In the rows, zero is written as 128.
One hidden turn or mirror swaps the rows below in pairs. Which row is each named row swapped with?
The rows were stretched afterwards, more along some directions than others.
sis: [147 131 121 118 130 115 119 153 144 170 125 127 111 142 140 131 123 150
 154 124 151 153 146 107 109]
Bev: [151 132 136 128 135 131 134 140 153 179 124 111 119 157 154 129 107 159
 149 133 135 154 134  87 115]
dapa: [145 136 131 119 144 119 114 150 152 189 103 122  96 136 150 136  99 150
 139 124 153 144 149 102  97]
gup: [130 139 116 114 126 128 110 150 157 190  93 134  90 146 164 136  95 133
 136 133 146 141 145 112  83]
silif: [135 134 106 124 118 136 115 143 146 145  84 146 114 160 159 135 113 127
 137 131 132 150 147 112 100]
muke: [121 142 126 115 116 139 114 163 158 161  95 152 113 146 153 139 106 132
 145 150 138 157 139 113  70]
meki: [129 155 147 139 119 137 109 153 162 180 110 137 123 144 159 143 101 150
 132 126 127 146 135  73  86]
kif: [136 131  95 119 134  98  90 149 155 198 111 145 116 156 142 140 104 150
 148 123 173 170 160 112  97]
Nof: [159 141 132 128 117 137 117 155 158 165  98  99  98 144 153 124 107 145
 145 129 139 146 143  85  79]
Fosig: [138 122 127 115 116 129 112 145 155 169 103 120 103 152 151 121 115 137
 151 144 145 155 138 101  83]
Lakuv: [128 105 132 125 123 123 119 144 167 165 121 112 121 162 156 121 113 137
 147 126 146 137 145 101  89]
zot: [144 129  98 121 124 116 116 134 148 150 103 138 127 156 137 135 117 142
 156 137 148 167 148 114 110]
Pel: [126 115 114 116 108 144 107 136 170 187 121 126 126 163 169 125 118 123
 134 115 157 130 159 114 112]
Notog: [164 164 116 122 121 124 110 151 153 183  93 126 112 126 145 137 115 151
 137 133 142 166 133  86  88]
fedot: [132 140 127 132 109 127 101 154 163 189 106 136 128 147 148 135 114 140
 145 128 145 163 145  98  73]
kot: [156 142 131 138 128 121 129 143 154 160 129 115 131 137 149 139 110 152
 146 119 121 148 150  82 117]
lur: [111 105 131 127 132 132 109 140 160 147 123 141 124 158 160 118 102 125
 127 122 130 130 166 104 112]
rotu: [117 128 103 117 128 114 100 148 146 158 130 151 123 138 136 115 106 127
 136 144 142 155 149 122 122]
Kal: [142 142 130 139 119 125 119 138 140 149 104 131 129 136 129 132 123 136
 149 132 150 156 132 107 109]
naz: [123 119 120 111 131 140 107 142 170 179 118 147 115 152 169 133 100 140
 127 122 136 143 150 107 109]
nor: [134 112 132 113 126 133 104 138 159 174 112 127 117 146 142 114 122 138
 138 138 153 149 149 101  96]
tulub: [114 128 143 128 130 130 122 144 159 135 109 158 120 125 138 129 120 141
 140 130 115 149 137 101  95]
Zatiz: [146 113  99 114 119 130 114 133 156 163 113 132 126 154 140 115 124 131
 143 127 154 156 142 121 113]
Zivig: [143 137  99 135 135 107 105 130 172 178 121 133 122 145 150 133 101 158
 144 116 145 152 163  97 106]
kel: [145 124  86 112 117 118 106 142 161 167  83 147 113 151 148 129 117 140
 146 134 156 180 143 127  84]
Fev: [136 124 118 138 130 108 128 136 171 167 122 112 126 164 161 131 102 151
 151 121 150 146 144 103  95]
ver: [151 130 116 124 128 121 118 114 163 177 124 115 131 144 139 123 119 152
 146 124 157 145 140 105 123]
Pof: [111 131 127 130 112 126 118 132 140 143 130 139 137 143 140 128 103 115
 131 140 119 139 136 113 124]
mut: [142 134 111 126 119 135 108 136 175 189  86 144 107 140 159 121 110 145
 139 119 155 153 154 108  89]
Roz: [106 132 124 133 122 131 104 139 152 167 110 149 128 148 157 131  94 130
 122 129 123 142 148  99 106]
beb: [128 138 153 131 142 123 110 146 162 157 119 130 118 129 150 136 106 155
 136 116 125 134 156  78  98]
venu: [147 131 112 123 133  99  98 151 164 156 111 138 110 123 149 128  95 151
 139 129 121 175 149  98  92]
gesas: [136 130 123 143 129 126 122 134 171 151 117 134 123 143 157 124 110 155
 144 123 124 142 146  91 103]
turo: [142 129 114 130 132 103 117 146 169 190 125 128 127 164 162 143 104 149
 157 118 156 162 149 105  96]
Legiv: [141 136 127 126 128 129 116 129 147 143 101 139 115 113 137 125 110 150
 131 129 112 154 130  97 117]
Guke: [126 131 135 121 115 141 120 148 142 140 105 135 122 133 133 128 118 124
 137 129 136 133 130 120 102]
Tik: [136 133 124 125 133 143 128 116 147 161 122 131 120 138 142 125 118 149
 136 124 131 128 138 106 137]
noku: [152 116 128 115 111 132 113 149 158 165 119 102 103 163 173 112 105 118
 138 122 137 139 147  88 105]
nup: [133 135 114 119 113 121 112 153 160 167  89 153 105 161 171 146 110 137
 146 127 132 158 149 105  74]
Gunat: [170 135 112 121 122 118 100 126 163 167 115  93 106 131 160 118 109 137
 133 112 136 147 152  93 126]
bimop: [120 132 143 118 119 154 111 128 144 152 117 146 119 131 141 124 126 125
 123 126 129 126 142 104 127]
gen: [126 133 126 123 127 150 113 146 146 163  97 144 121 129 128 115 115 143
 130 139 136 147 146 100 109]
fupo: [144 134 106 108 125 122 115 152 155 186  83 146 103 142 150 139 113 143
 144 136 148 168 137 121  78]
vazem: [126 119 122 123 118 130 101 161 160 151 115 130 123 142 143 120 111 132
 137 130 150 145 142  95  97]
Gugok: [130 145 137 123 113 156 115 149 144 148  94 148 119 132 138 129 114 136
 128 138 125 145 121  96 103]
vetu: [141 122 121 127 108 141 131 136 160 152 100 127 113 154 158 120 119 137
 144 130 129 139 137 103  99]
fepif: [155 138 103 118 115 110  87 141 151 164 101 139 102 112 139 132 107 138
 131 120 123 175 149 103 105]
dokuv: [133 117 118 119 133 114 100 135 158 148 129 137 131 136 126 110 118 141
 146 131 153 157 161 105 116]
zake: [111 126 116 129 129 125 101 142 159 192 120 149 122 170 165 145 101 143
 142 120 149 147 163 103 106]
veso: [162 133 109 106 130 112 109 146 157 162  99 128 108 111 129 129 122 153
 140 127 143 169 141 111  93]
Vukab: [162 148 109 128 138 109 106 137 158 191 109 117 113 136 144 129 100 154
 144 117 158 162 165  94 111]
Fovup: [165 136 127 126 138 126 126 133 152 158  99 128 106 125 144 125 114 158
 142 128 124 164 145  96 112]
luzu: [112 131 132 136 125 138 116 148 153 160 103 138 115 149 151 126 106 126
 126 120 128 132 151  97  99]
perut: [112 138 121 137 126 113 100 137 157 179 134 139 132 153 151 129  93 144
 141 134 141 153 151  91 112]
zolar: [130 124 140 129 124 121 121 142 145 145 108 127 120 167 149 122 121 132
 153 129 150 141 149  99  91]
Delag: [151 139 113 108 114 129 117 154 161 187 103 147 104 140 164 127 106 136
 147 143 135 175 133 105  92]
vopad: [124 133 114 133 119 127  85 139 155 162 111 147 122 135 140 122 115 124
 122 114 151 138 160 106 100]
Loten: [119 138 144 136 130 131 105 149 149 182 127 136 112 142 149 134 106 142
 132 116 140 134 156  88 114]
bopin: [153 150 106 115 123 132 102 121 145 162  97 133 105 120 141 125 106 140
 127 126 132 152 139 105 128]
rudo: [144 126 112 122 115 134 119 131 149 143 101 119 124 141 147 115 105 123
 129 141 122 152 136 111 117]
dadeg: [137 117 104 112 115 135 100 151 150 139 112 155 126 131 136 125 122 128
 132 128 127 158 158 109 113]
tola: [125 114 118 125 122 112 109 158 163 175 121 119 131 157 145 128 106 137
 145 130 159 155 154 105  89]
sika: [117 123 128 109 120 145 116 147 151 190 118 139 124 154 150 130 114 132
 139 142 148 147 142 107 108]
sif: [143 131 135 115 139 125 110 149 157 189 127 117 100 130 152 131 105 154
 137 114 140 138 150  87 108]

Kal pairs with vopad
Lakuv pairs with fupo
fepif pairs with Pof
luzu pairs with tulub
meki pairs with Gugok
rotu pairs with Gunat

